In the rows, 128 means zero.
Named moves, each a turn or a mirror, and the order they were made in; the first pair answered
move K_583:
[155 117 144 117 148 117 106 129 111 153 139 144 154 121 152 139 103 117
 116 121 134 110 120]  ->  [123 110 125 116 151 106 118 140  93 147 134 153 149 129 118 139 114 116
 102 128 140 110 116]
[115 109 119 107  93 126 119 101 132 137 107  84 126 111  81 127 123 123
 122 125 157 119 103]  ->  [138 113 135 108  87 135 110  90 146 143 110  78 130 104 109 128 115 121
 134 121 152 119 106]
[ 95 121 125 133 113 135 117 163 138 105 121 126 115 164 105 135 142 130
 122 136 134 153 137]  ->  [134 128 151 136 110 152 100 143 162 113 126 114 123 152 153 137 127 128
 141 127 126 152 141]
move K_59:
[125 135 145 173 115 111 121  97 136 137 155 125 130 114 158 125 146 128
 136 125 148 121 134]  ->  [121 135 140 175 128 106 119 110 127 141 161 142 132 118 159 128 147 123
 128 123 147 120 134]
[ 86 138  81 123 122 139 115 222 130 100 135 144  89 137 124 135  97 117
 100 111 126 154 157]  ->  [108 137 102 116  74 172 111 171 163  89 109  78  75 118 121 127  93 129
 137 117 135 157 159]
[158 105 138 108 126 121 122  83 132 147 131  96 127 116  97 121 119 120
 135 120 127 106 128]  ->  [140 105 123 114 161  96 124 122 107 154 150 143 140 131 100 128 122 109
 108 116 117 103 127]
[146 132 135 161 141 105 146  69  82 154 122 123 150 105 138 115 143 147
 190  98  96 116 139]  ->  [139 131 130 164 159  92 147  86  69 157 130 145 156 112 142 116 142 143
 176  97  94 115 140]
move K_834:
[111 150 144 153 102 152 106  90 145 122 105  90 124 114 153 126 132 138
 154 121 172 142 110]  ->  [102 142 138 142  98 151 109  91 145 120 100  84 117 114 129 127 135 136
 145 122 178 140 112]
[171 142 140 133 150 157 168 148 153  81 130 129 127 167 182 139 109 176
 130 141  91 135 155]  ->  [160 136 137 118 133 171 165 157 164  74 116 120 110 174 160 139 109 175
 119 146 105 139 157]
[ 75 143  78 142 135 103 149 162  67  85 128 152 144 121 100  68 173 178
 124 171  96 147 147]  ->  [ 84 152  83 155 140 101 146 161  64  88 134 161 156 121 128  69 169 179
 134 168  88 150 144]

Each pair is two moves apart.
[142 113 147 148 141  99 127 102 113 134 145 119 168 123 137 114 120 135
 150 115 114 115 121]  ->  [141 120 162 148 113 140 113 126 147 118 130 113 157 131 167 120 108 130
 155 123 130 137 127]
K_834 K_834
[129 140 137 131 124 163 151 158 146  95 108 123 101 160 147 100 148 144
 154 137 128 153 146]  ->  [113 131 124 122 127 153 161 157 136  96 107 122  94 161 111  96 157 144
 138 140 133 146 147]
K_583 K_834
[138 163 113 118 104 156  74 151 148  91  94 109 108 140 147 155  98  82
 118 129 160 130  88]  ->  [112 161  97 117 109 145  84 165 131  87  93 122 106 147 121 154 108  83
 103 135 163 131  85]
K_583 K_59
[ 80 152 109 184 126 128 116 186  97  92 121 172 139 143 194 127 130 124
 150 132 128 166 117]  ->  [ 98 152 125 170 104 162 100 184 131  90 110 154 126 144 209 130 121 121
 154 134 138 172 124]
K_834 K_583
[159 125 152 136 140 165  90 121 169 132 122 121 123 134 196 115 129 121
 161 126 161 127 101]  ->  [132 104 135  96 124 171  99 123 177 129 101  98  91 141 119 115 140 117
 128 134 183 119 108]
K_834 K_834
[106 125 116 135  98 142 127 150 132  90 113 103 106 137 108 129 134 130
 137 145 120 131 122]  ->  [ 95 122 105 138 125 120 133 163 109  96 127 130 116 144 103 130 136 126
 122 143 112 123 123]
K_59 K_834
[123 119 111 126 142  97 137 109  92 131 133 138 134 110  99 114 128 130
 103 127 112 101 127]  ->  [169 134 145 132 130 127 112 100 129 132 135 130 139 104 168 121 109 130
 130 122 106 109 132]
K_583 K_834
[122 159 148 167  85 164 110 146 150 100 114 121 130 136 178 125 111 130
 164 137 139 167 115]  ->  [ 74 152 118 163  84 150 130 161 123  87 104 126 121 144 119 122 132 131
 144 151 152 167 111]
K_583 K_59
[113 128 106 130 128 121 160 130 125 111 123 137 118 132  86 121 157 145
 119 143 123 127 128]  ->  [130 139 114 155 146 107 160 122 111 117 137 150 139 127 122 119 156 148
 136 134 106 125 122]
K_834 K_834
[ 90 131 114 110  76 183 161 167 172  67  98  93  80 161  64 129 143 141
 116 148 150 168 130]  ->  [206 140 170 112  96 184 131  87 205 108 123  62 109 124 150 131 111 145
 159 115 111 141 139]
K_834 K_583
[142 122 136 136 116 138  88 106 132 169 110  91 108 130 121 152  90 150
 130 144 161 107 124]  ->  [126 126 122 148 154 116  89 149 106 176 131 143 122 144 134 158  91 139
 105 137 151 106 123]
K_59 K_834
[171 131 127  79 161 112 121 134 133 139 108 139 148 110 131 141 133 131
 135 142 122 115 155]  ->  [154 131 117  88 169 100 129 141 117 136 110 152 153 113 124 139 139 133
 133 144 120 115 151]
K_583 K_834
[114 103 138  99 100 137  77 162 135 141 128 136 119 142 113 126  97  97
  99 141 184 147 120]  ->  [113  93 123 100 129  94  94 137  97 158 140 140 134 133  79 119 110 100
  90 135 167 122 113]
K_834 K_834
[140 112 126 128 126  79 127  79 129 158 132 114 125 134  88 118 129 111
 117 130 139 119 110]  ->  [159 130 141 154 133  82 118  82 131 158 144 130 144 131 148 122 117 112
 141 125 128 129 105]
K_834 K_834
[103 122 104 138 103  96 168 124  94 126 119 138 123 107  80 111 156 130
 134 136 125 117 113]  ->  [155 135 134 152 141  95 142 143 105 149 151 180 147 109 161 122 133 121
 134 115  99 113 121]
K_583 K_59
[116 108 116 112 106 116 118 100 113 133 126 108 125 115  90 121 117 123
 125 135 140 119 113]  ->  [132 117 121 136 125 100 118  93  99 139 141 123 147 106 125 119 115 125
 141 127 121 116 108]
K_834 K_834
[141 116 116 107 145 125 143 106 127 135 135 120 109 117  97 117 139 153
 131 123 105 107 139]  ->  [146 117 115 113 161 117 138 120 122 140 148 140 116 123 111 118 136 148
 123 120  98 106 139]
K_583 K_59
[122 130 119 135 147 134 151 155 137 115 129 141 123 137 121 130 141 157
 121 133 110 130 127]  ->  [131 126 122 129 129 142 153 131 147 112 118 112 117 129 111 128 141 159
 134 136 113 129 126]
K_59 K_834
[131  88  98 117 159 140 120  82  94 113 132 142 107 103 137 136 116 141
  81 156  95  95 140]  ->  [144  99 108 136 158 148 112  90 100 109 134 152 117 102 183 139 108 141
  97 154  90 104 141]
K_834 K_834
[112 112 106  94 128 125 160 137 128 120 112 124  87 148  41 130 159 140
  85 129 139 107 137]  ->  [215 131 157 120 150 122 134  79 150 151 142 113 126 116 152 131 131 147
 138 100  97  92 139]
K_834 K_583
[147 134 123 141 158 106 156 127 100 137 144 138 135 125 138 110 167 158
 128 124 104 111 143]  ->  [164 134 135 139 138 122 152 102 117 133 135 109 131 115 145 110 163 162
 147 126 108 113 145]
K_583 K_59
[164 136 150 156 108 148  90 136 152 138 108 184 109 126 133 138  90 109
 129 122 150 129 111]  ->  [137 127 134 143  99 145  97 147 147 133  99 178  95 134  89 137  99 108
 109 129 161 129 111]
K_834 K_583
[ 98 127 116 139 124 145 160  80 118 106 118 122 109  90 138 142 141 101
 154 124 142 156 130]  ->  [121 135 128 146 149 143 147  97 120 116 137 148 122  91 184 149 130  94
 150 114 129 153 136]
K_59 K_583
